One turn moves each row of this set onto another row. After a few examples, where does it send each row asked below?
sufab: [ 2.30 -0.95 -1.65 -2.49 -0.65  2.40 -1.18  0.03  1.94 -2.49  4.24  1.78
 -3.51 -4.10  0.82  1.72 -0.92 -1.39  1.00  1.12  3.06  1.95 -1.59 -3.71
 -0.69 -1.18 -1.75  1.83 -0.09 -4.09  0.10  2.00]
betol: [ 3.75 -3.87 -1.32  2.74 -1.90 -0.97 -3.24  0.65 -2.94  0.09  1.51  4.71
 -0.44  0.07  0.78  0.31  0.31  2.83 -0.86 -3.81  0.23  0.76 -1.14  0.87
 -2.10  0.07 -1.09  5.48 -0.62 -0.41 -2.04  1.14]
Mefe: [ 2.89 -2.07  1.20  3.48  3.61 -0.06 -1.43 -2.32 -2.04 -1.02  0.38  1.54
 -2.60 -1.40 -1.90 -1.91  0.63 -5.04  3.05  0.53 -2.67  0.74  1.91  1.61
 -2.50 -1.75 -4.01 -2.44 -0.67 -0.57  0.43  2.59]
Koze: [ 4.56 -5.36 -1.34  2.71 -0.63 -1.69 -1.77  0.21 -1.39  0.92  4.05  6.11
 -3.64 -1.47 -1.14  0.32  1.55 -0.68 -1.03 -4.33  0.10 -0.47 -0.34 -0.88
 -2.72 -1.70 -2.87  0.74 -0.54  1.91 -1.37 -0.07]
repa: [ 1.07 -0.30 -3.18 -0.78  0.89 -2.56 -1.43 -1.70 -2.09 -3.73 -1.10  3.36
 -3.26 -1.32 -1.81  1.87  3.51 -1.09  2.60 -0.60 -1.75  1.10  4.09 -0.98
 -1.18 -0.01 -4.73  0.20 -2.08  4.16 -1.52 -1.81]
robi: [-3.65  2.88  0.63  3.98 -2.03 -1.97  3.79  1.38  1.51 -0.73  1.38  1.88
  1.89  0.29  2.69  0.69 -2.00  0.28  1.36  1.31 -3.29 -2.93 -3.62 -0.93
 -1.59 -2.21  0.72 -0.33  2.79 -3.46 -3.27 -0.21]
Lanur: [-5.55 -1.44 -1.17  0.30  4.11  0.40  2.34 -5.07  1.11 -0.71  2.61 -1.78
  2.22 -0.43  0.12 -0.62  2.15  1.74  1.86  0.34 -2.41 -6.34 -1.91 -1.98
  0.74 -0.74 -0.01 -1.47 -2.86 -2.85 -0.01 -0.60]
veku: [ 0.86  1.35 -0.18 -1.08  4.62 -1.08 -0.84  0.55  1.68 -0.93  1.77  0.36
 -5.35 -4.11  2.51  4.12 -2.23  0.36 -1.70 -1.98  0.76  0.23  0.50 -2.44
 -0.23 -0.98 -2.89 -0.36  2.25 -3.69  0.40  1.75]
Fepi: [ 0.45 -1.47  1.29  2.68  3.33  1.69  0.82 -3.30 -3.49 -0.37  0.45  1.50
 -0.55 -1.61  1.84 -1.47  0.03 -4.54  2.76 -2.91 -0.67  1.69  0.93  2.05
  0.10  0.30 -2.48 -0.49 -1.83 -3.21 -1.57  4.83]
det: [-0.93  0.09 -2.16  0.20  2.08 -2.47 -2.67 -4.95 -2.46 -3.44 -0.78  2.25
 -1.73  1.44 -1.33 -0.39  0.76  1.56  2.66 -3.93 -1.01 -0.40  4.85 -0.58
 -2.24 -0.08 -1.21  0.18 -2.63  5.44  1.31 -1.58]
funa: [-4.85 -0.35 -1.52 -0.19  2.83 -2.28  1.48 -1.94  1.05  1.06  2.66  2.36
  3.26  3.49 -3.07 -2.02  0.16  5.59  2.15 -0.54 -1.22 -2.00 -1.83  4.16
 -2.26 -0.40 -0.52  0.77  0.32  1.84 -0.68 -0.19]
sutu: [-4.36 -1.82 -0.90 -4.48  1.75 -3.76  2.43 -1.85 -0.30  1.70  0.28  1.72
  0.84 -4.41  0.41  0.71 -0.44  1.71  2.16 -2.69 -0.03 -2.68 -1.42 -0.86
  0.08  0.98  3.18 -2.13  3.23 -2.41 -0.23 -0.87]
pomem: [ 1.20 -3.62 -0.95  4.61 -2.74  2.14 -1.79  1.83  0.45 -0.60  2.71 -0.35
  0.73 -1.92 -1.09  0.03  3.47 -2.17  1.76  0.92 -0.70  0.08  3.76 -2.81
 -3.46 -2.65 -4.05  0.78 -1.47  2.35 -1.35 -2.19]
botas: [-5.57 -2.07  1.25 -1.67  1.39 -2.22  0.36 -1.96 -0.06  0.61 -0.45  3.85
 -1.99 -3.62  1.07  1.20  2.92 -0.20  1.81 -5.05 -2.90 -2.81 -2.99 -0.97
 -0.31  1.43  2.76 -3.12  1.62  0.13 -2.53 -2.56]
suma: [-0.90  2.81 -3.47 -0.52 -1.61 -2.86 -0.96 -3.32  2.14  1.19  3.85 -2.79
  2.00 -0.81 -0.36  2.27  0.78  4.65  3.46 -0.42 -1.54 -2.56 -3.19 -1.04
  0.74 -2.87  0.97  3.69  2.46  0.78  1.18 -1.01]
sivu: [-6.77 -2.33  1.20 -2.17 -0.33 -3.95  1.47 -1.15  1.21  0.67  0.25  1.39
 -1.32 -3.40  2.14  1.80  0.45  0.73  2.24 -5.40 -1.89 -1.41 -4.15  0.67
  0.09  1.11  2.29 -0.25  2.08 -0.75 -2.47 -1.67]
tinez: [-1.73 -2.07  1.23  0.73  4.18 -1.68 -1.33  1.21  1.76 -1.93 -3.45 -0.45
 -2.24  1.33 -1.43  1.21 -0.59  3.57 -0.26 -2.52 -1.25 -1.08  4.87  0.69
 -0.13  0.17 -2.06  2.01 -1.84  3.80 -1.63 -0.17]
guv: [-6.50 -0.05  2.14  1.40  1.57 -1.73  0.38 -3.16  3.09  0.38  1.79  2.69
  0.94  3.99 -1.78 -0.01 -0.08  2.86  1.62 -1.29 -2.47 -0.81 -4.66  3.57
 -2.89 -1.08 -0.10  0.11  2.19  1.00 -2.42  1.70]
nizin: [-3.96  0.34  1.59  4.27  5.37  0.65  3.39 -3.36 -1.86 -0.96 -1.04 -0.47
 -1.14 -2.42 -1.75  2.17 -0.22 -4.43  0.81 -0.81  0.32  2.40  0.03 -0.61
 -1.47 -0.18 -1.53  0.10 -3.79 -1.01 -2.29  0.89]
zoni: [ 1.56  0.56 -3.22 -2.47  1.50 -0.78 -2.16 -0.32 -0.23 -1.80  3.10  1.92
 -3.61 -4.27  1.84 -0.41 -0.34 -1.17  2.06 -2.45  2.48 -1.21 -1.74 -4.95
 -3.59  1.29 -2.60 -0.85 -1.63 -3.03  3.08 -0.47]
Mev: [ 3.51 -0.70 -0.52 -0.94  1.41  1.85 -2.83 -1.25 -0.35 -1.38  2.52  1.64
 -4.08 -3.66 -1.17  0.81  2.71 -2.02  2.36  0.27  3.89  0.57 -1.81 -4.90
 -2.76  0.00 -5.23 -1.27 -0.18 -0.47  0.20  1.10]
Pez: [-5.57 -1.88  1.41  1.19  2.22  1.85  0.97 -0.57  2.43 -2.71  1.68 -0.82
 -0.20  0.80 -1.25 -0.34  5.21  2.75  1.55  0.73 -1.20 -5.02 -4.20 -2.12
  1.15 -1.12 -1.42 -3.59 -2.11 -0.24  1.18 -1.48]
noleg: [-6.07 -1.12  1.86  1.74  1.80  0.34  2.68 -2.11  2.18 -2.87  1.39 -1.56
 -0.49  1.27  1.94  0.34  2.24  3.18  0.66  0.43  0.09 -5.39 -4.65 -2.99
  2.00 -1.64 -0.99 -1.74 -1.19 -2.08  0.28 -0.50]
keram: [-1.99 -1.98 -1.29 -2.49  2.65 -0.19 -1.93 -2.51 -1.74 -5.44 -1.99  2.92
 -3.41 -0.30  0.55  0.19  1.08  1.86  1.25  0.57 -0.23  1.94  4.83  0.55
  0.49  0.21 -1.88  2.36 -2.19  1.19 -0.47 -1.82]
feg: [-0.34  4.89 -1.38  0.53 -1.93 -2.97 -2.27  0.20  0.86 -1.27  2.48 -0.81
 -1.68 -1.94  0.04  2.15  2.43  3.17  5.02 -0.84 -3.04 -1.37 -6.66 -0.39
  0.64 -1.07 -0.41  2.14  2.04  1.61  0.13 -2.60]
vom: [-1.41  2.86  1.21  4.26 -1.88 -1.35  3.79  2.39 -0.07  0.24  1.63  2.47
  0.82 -2.03  1.77 -0.07  0.01 -1.40  2.63  1.02 -3.12 -2.58 -3.08 -1.46
 -0.07 -2.65  1.82 -3.39  3.81 -2.37 -1.67 -1.04]
gute: [-2.20  2.79 -0.46  0.01 -1.69 -4.08 -0.91 -1.33  1.57 -2.65  0.54 -2.93
 -0.74 -0.22  0.09  3.25  1.17  4.29  4.04 -1.01 -2.28 -1.92 -6.20  0.13
  1.77 -1.23 -0.31  3.12  1.45  0.73  0.28 -0.48]
latud: [-1.49 -0.14  0.39  2.35  3.61  0.68  1.67 -2.86 -0.98 -0.62  2.42  0.88
 -0.17 -0.67 -0.49 -2.90 -0.83 -5.00  2.92 -1.41  0.40  0.77  2.77  0.68
 -2.65 -1.83 -2.30 -4.28 -2.32 -1.01  3.67  2.04]
rubun: [-3.33  0.99  0.32  2.30  1.44 -1.26 -0.71 -2.46  3.52  1.80  1.97  3.87
  0.85  4.75 -2.82 -0.96  2.92  2.20  1.84 -1.24 -3.96 -1.32 -4.62  3.01
 -2.44 -2.14 -0.80 -0.03  2.21  2.18 -0.86  1.16]
pebem: [ 0.15 -0.68 -2.31  3.01 -3.55  1.52 -2.36  0.99  0.14 -3.56  4.24 -1.18
  2.52 -0.23 -3.27  1.69  0.33  1.56  1.47  0.79 -0.56 -0.56  3.05 -3.43
 -4.83 -2.73 -1.55  0.05 -2.34  2.15  1.41 -1.43]
debok: [ 4.17 -2.80 -2.73  2.95 -2.72 -2.71 -1.38  0.58 -0.99  2.10  2.92  4.55
  0.91 -0.72 -1.61  0.22 -0.90 -1.50 -0.16 -5.51 -0.76 -0.93 -0.98 -1.20
 -5.02 -0.51  0.28  1.12 -0.69 -0.11  0.92  2.14]
sez: [-1.11 -2.55 -1.30  3.07 -2.90  4.02 -0.46 -1.00  1.31 -2.51  3.70 -1.07
  2.52  0.72 -1.93  2.04  1.94 -0.72  1.24 -0.01 -1.52  1.76  3.81 -0.85
 -0.49 -3.00 -2.24  2.52 -3.18  1.51 -2.83  1.88]
tega: [-0.59  2.37 -1.13  3.37 -0.54 -2.02  3.13 -0.32 -2.29  1.15  4.54  1.51
  3.35 -2.49  1.15 -0.55 -3.48  1.77  2.82  0.35 -2.15 -3.90 -3.67 -0.76
 -1.81 -1.08  2.10 -0.38  1.93 -3.35 -3.13 -0.61]
leg: [ 3.06 -1.29  1.02  4.49  0.86 -1.48  0.34  2.91  0.42  2.89  0.25  1.32
 -1.19 -1.59 -1.45  0.46 -2.61 -0.01  0.49 -3.51  1.91  0.53 -4.12 -0.86
 -2.90  0.56 -0.44  5.07 -1.43  0.43 -2.88  1.47]
nuda: [-1.88 -0.28 -2.51  4.51 -0.07  0.78 -0.71 -0.45  2.44 -1.37  4.10 -0.69
  0.31 -0.13 -2.26  6.80  1.56  1.78 -3.25 -0.47 -1.35  1.38  0.48 -2.22
 -2.78 -3.21 -3.20  3.65 -1.57  0.49 -1.59 -0.27]

sivu goes to guv
feg goes to botas
veku goes to tinez
Now these:
sez goes to sufab
det goes to debok
Lanur goes to suma
repa goes to Koze

